(in the rows, 128 means zero)
One hidden turn or mirror swaps the rows below in pairs. Which row is each named row swapped with?
The rows were stretched afterwards, more along some directions than others.
Fuz: [128 139 105 114 154 154  94 146 146 147 102  93 148 146 138 160 140 148
 126  84 164  87 108]
ranuz: [147 102  95 141 110 114 116 127 111 157 129 154 153 156 144 161 116 156
 126 121 120 127 110]
dupuf: [152 107 102 106 136 136 109 156 148 170 147 112 138 127 128 185  98 150
 119 110 154  91  98]
fepur: [140 123  96 120 132 146 114 139 147 165 122 112 138 111 127 194 122 115
 106 112 135  92 106]
Dozik: [149 129 130 105 152 139 127 103 120 164 115 141 146 146 146 144 124 175
 139 110 130  95 133]
fak: [125 134 146 104 140 154 146 120 105 133 124 125 128 114 148 153 133 160
 116 131 123 134 149]
lano: [153 114 120 141 137 144 130 151 143 131 157 146 148 150 151 124 138 141
 130 124 149 131  89]
ruga: [146 143 126 133 153 138 132 156 147 147 159 130 138 167 115 123 153 127
 136 125 134 108 107]
gisag: [142 143 103 120 144 141 123 142 152 175 133 130 151 164 151 135 148 155
 152 109 126  86 101]
dotov: [165 119  99 136 154 145 116 125 137 149 117 132 140 156 144 149 145 161
 152 126 134 133 111]
duk: [140 104 102 118 129 161 119 132 139 108 118 130 114 116 116 157 127 117
  87 124 132 143 133]
fumef: [137 101  89 113 134 162 121 134 128 127 126 148 127 143 122 181 107 127
 113 134 137 158 144]
sir: [140 110 113 118 123 133 133 145 111 126 132 137 104 126 115 162 104 139
 108 123 143 159 139]
gimeg: [129 129 116  96 147 138 132 110 123 149 131 114 145 138 139 118 124 151
 119  94 131 103 101]
Zim: [169 122 130 144 130 134 133 152 128 146 143 152 148 156 150 130 141 133
 146 142 140 129 121]
Gudam: [145 117 107 142 112 156 117 139 147 159 139 129 147 104 154 188 128 138
 102 158 136 118  97]
dufir: [152 158 124 102 145 142 126 135 148 148 100 117 150 142 137 147 152 164
 137 106 144  86  93]
roni: [146 121 127 129 139 163 137 152 128 129 144 128 143 166 145 123 131 138
 144 138 141 128 103]
zefif: [136 121  91 116 164 137 130 150 115 132 110 131 116 157 117 121 124 160
 145 100 134 151 142]
zodor: [138 137 104 139 158 151 123 160 147 142 146 102 121 127 148  93 142 148
 135 110 138 116  72]
rano: [155 124 148 149 148 133 141 160 135 131 169 150 136 140 150 112 142 142
 111 112 126 122 121]
nar: [155 108  76  97 147 125  86 150 122 142  98 123 118 134 118 180 105 147
 114 116 158 144  82]
nok: [148 119 110 108 168 125 117 156 156 122 119 159 128 158 143 116 148 144
 132  76 138 122 123]
Zuvos: [139 121 139 105 136 143 128 146 115 128 122 139 120 135 115 142 110 131
 102 137 138 139 105]
puv: [145 134 105 126 145 160 121 146 140 144 149 110 140 162 132 119 154 153
 129 119 150 123  90]
difez: [122 108  84 122 113 147 109 134 128 156 107 112 130 117 118 153 128 129
 126 150 120 122  95]
gupu: [143 138 102 102 130 122 112 136 139 179  96 149 136 132 127 183 121 142
 117 124 135 111  94]
somu: [148 115  91 144 133 159 110 149 154 120 131 113 154 122 135 175 143 115
 129 123 131 113  93]
zot: [142 117 116 153 133 167 144 164 138 133 158 125 141 136 133 131 138 149
 133 145 152 152 110]
sonug: [150 120 115 136 118 157 130 137 140 138 129 141 130 155 136 171 140 159
 126 151 144 148 155]
logis: [142 130  94  99 141 137 116 141 130 141 115 124 112 126  96 140 110 123
 121 139 127 118  84]
vagom: [149 135 107 117 163 130 122 144 119 130 134 122 136 159 130 124 125 131
 132  73 149 109 121]
Mon: [161 113 127 119 123 122 134 113 114 135 117 152 121 145 142 139 132 169
 123 123 117 147 136]
vovum: [143 109  64 150 125 126  89 157 133 149 121 142 126 139 131 161 113 114
 114 110 141 129 122]
Devi: [131 129 133 129 144 144 132 139 130 107 119 136 138 126 123 129 147 114
 123 143 112 121 121]
ruko: [142 105  51 129 139 139 117 122 125 151 112 120 148 137 143 142 131 153
 129  89 130 115 109]
vegu: [149 119 108 142 124 150 123 129 149 159 109 149 152 117 162 159 135 159
 132 151 129 123 105]
saz: [123 109 106 100 138 148 110 149 128 126 100 105 123 110 146 157 118 130
 110 100 158 115 136]
telad: [136 125 131 116 152 120  99 142 127 133  91 134 161 152 150 173 143 164
 140 120 149 106 137]
Giri: [129 120  76  96 147 135 101 124 135 138  94 123 130 126 108 170 124 139
 108 100 119 104 111]
Tuk: [159  81  83 115 138 125 108 152 157 149 142 154 113 149 123 142 104 135
 119 111 144 128 101]
bod: [152 139  81 128 126 116  99 117 143 162  84 134 160 139 154 145 151 144
 129 111 129  99  92]
mit: [143 116  95 115 140 108 110 140 141 163  89 139 125 121 121 142 114 149
 143 125 133 111 100]
fud: [155 129 105 123 161 141  98 132 131 129 101 111 119 117 115 169 122 127
 115 113 124 105 104]
tasu: [125 113  98 102 146 151  97 156 156 140 104 105 124 116 132 168 133 139
 130 105 127  92 128]
vuna: [143 129 134 105 138 171 162 114 129 152 158 115 119 126 124 121 125 150
 132 132 118 106 121]
lifi: [130 121 113  99 154 151 149 149 163 116 130 131 134 138 134 153 141 155
 137  82 121 113 124]
doki: [125 126 133 118 136 151 121 147 117 132 106 112 132 106 142 181 137 137
 102 114 130 125 137]
Pepi: [151 113  88 122 161 142  90 176 172 143 124 133 138 154 130 136 129 119
 117 103 142  96  61]
Sesa: [111 140 114 132 154 171 119 140 135 150 133 108 145 124 137 138 142 157
 127 109 129  97 117]
sose: [171 120 104 110 119 139 116 114 116 163 133 126 156 136 120 184 118 122
 103 133 141 103  79]
bapuf: [137 113  96 171 144 141  94 159 144 113 132 143 146 138 122 139 143 138
  95 106 150 139 117]
Bubi: [157 117 106  70 153 122 121 155 155 168 108 140 121 149 142 156 112 141
 134  82 129  73  91]
rog: [109 129 103 131 128 149 126 139 162 137 100 115 116 110 137 158 134 145
 127 138 127 120 147]
fem: [160 103 104 129 118 112 118 156 147 162 114 146 134 120 166 143 124 148
 124 126 157 120 104]
til: [128 134 130 113 147 137 134 170 140 141 121 164 118 166 123 135 124 128
 153 126 136 144 142]
Vola: [154  97 108 122 132 135 143 151 130 109 125 138 110 125 110 146 122 146
 108 131 135 165 120]
nir: [132 131  98 103 154 159 112 112 128 130 119 130 122 158  91 149 113 142
 122 134 132 119 135]

til pairs with bapuf
rano pairs with fumef
Zim pairs with duk
vegu pairs with doki
ranuz pairs with lifi
Sesa pairs with gupu

One hidden turn or mirror swaps the rows below in pairs. Which row is each named row swapped with?
The rows were stretched afterwards, more along some directions than others.
fubaz: [133 137 146 115 114 127 134 158 110 110 121 123 137 121 142 114 118]
botad: [139 104 118 111  98 114 130 156 132 127 120 131 149 118 134 116 154]
Foru: [119 140 142 104 115 151 119 141 133  95 126 128 133 100 125 120 119]
Nub: [131 124 159 116  96 114 123 148  94 144 116 118 141 103 119 136 107]
Kiv: [127 150 135 134 113 116 134 141 124 138 123 113 153 135 119 154 102]
fata: [134 141 150  97 132 145 130 138 132 105 121 113 155 104 114 139 121]
Viseg: [139 106 126  85  99 108 120 147 127 137 112 142 174 112 119 126 140]
rar: [129 126 137 109 108  96 120 144 102 142  91 118 186 138 113 114 147]
Lufon: [124 110 136 101  97 146 127 151 132 122 128 132 126 110 133 136 121]
bope: [144 129 147  83 116 117 109 120  87 127 107 111 129 117 100 123  89]
Fekev: [123 104 131 122  91 117 115 141 137 142 128  91 163 122 143 157 147]
puvu: [129 121 144 130 107 139 141 155 134 124 135 113 144 112 154 152 133]
Roz: [146 125 112  94 120 139 122 146 108 124  71 132 159 117 106 122 133]
fusuz: [105 114 143 125 110 125 118 150 126 118 128 103 142 112 121 125 125]
rezo: [143 106 119  84 102 111 124 146 125 138 104 145 169 117 116 128 137]
Kopal: [163 143 133  91 133 134 112 140 100 119 103 126 148 129 113 126 122]
lok: [123 119 128  95 113 107 128 162 117 136  85 119 169 118 110 117 139]
bovep: [141 140 142  95 111  87 108 119  92 134 105 127 165 133 108 105 128]
Puf: [121 129 134 124 136 138 122 116 132 117 120 128  91 111 117 118 123]
tev: [147 136 140  70 125 124 121 134 122 110 115 108 147 117 114 118 113]
raso: [121 122 119 115 110 112 110 129 120 133 101 121 128 150 126 124 139]
neno: [130 148 142  89  95 100 114 158 120 104 121 119 196 132 115 117 137]
vafal: [138 147 139 104 102 112 118 145  95 139  91 107 177 118 117 150 110]
venar: [142 119 122 102 103 122 115 122 117 130 113 140 151 126 119 121 136]
bover: [128 123 153  75 113 130 122 128 130 120 108 101 136 104 129 138 102]
Vudeg: [144 129 135 105 121 113 108 142 108 105 121 115 171 116 121 109 164]
gid: [147 135 144  81 109 110 123 162  86 118  80 121 147 116 122 115 129]
vabo: [162 144 131  85 110 118 124 166  76 116  94 147 178 123 106 112 124]
vamir: [157 128 142  94 101 105 133 144 120 130 134 116 160 121 129 139 121]
fef: [118 123 131  92 102 120 134 166 138 106 107 138 176 115 127 118 146]
veze: [ 95 133 155 131 115 118 132 151 140 127 134 113 131 136 136 145 131]
veper: [134 103 132 108 110 130 136 159 152 121 133 110 154 108 153 148 144]
rotol: [155 133 137  69 108 106 127 141 104 123  89 114 170 121 124 135 122]
bedu: [142 140 130 102 113 111 120 128 100 120 100  99 157 126 109 122 142]
Dadi: [145 157 137  87 112 138 137 147 102  99 113 131 144 123 103 116 107]
zif: [107 114 134  97  94 122 127 160 135 133  92 117 169 115 127 135 120]
kip: [114 122 129 132 128 126 115 164 131 125 108 130 165 121 117 118 171]
godi: [143 125 137 115  93 135 108 134 124 108 146 106 140 116 137 125 115]
supo: [152 133 148  83 128 144 125 131 107 101 112 124 117 122 128 101 115]
sipu: [140 102 130 105 103 130 132 164 142 124 129 109 158 106 157 145 143]

raso pairs with veze
fusuz pairs with bope
godi pairs with Nub

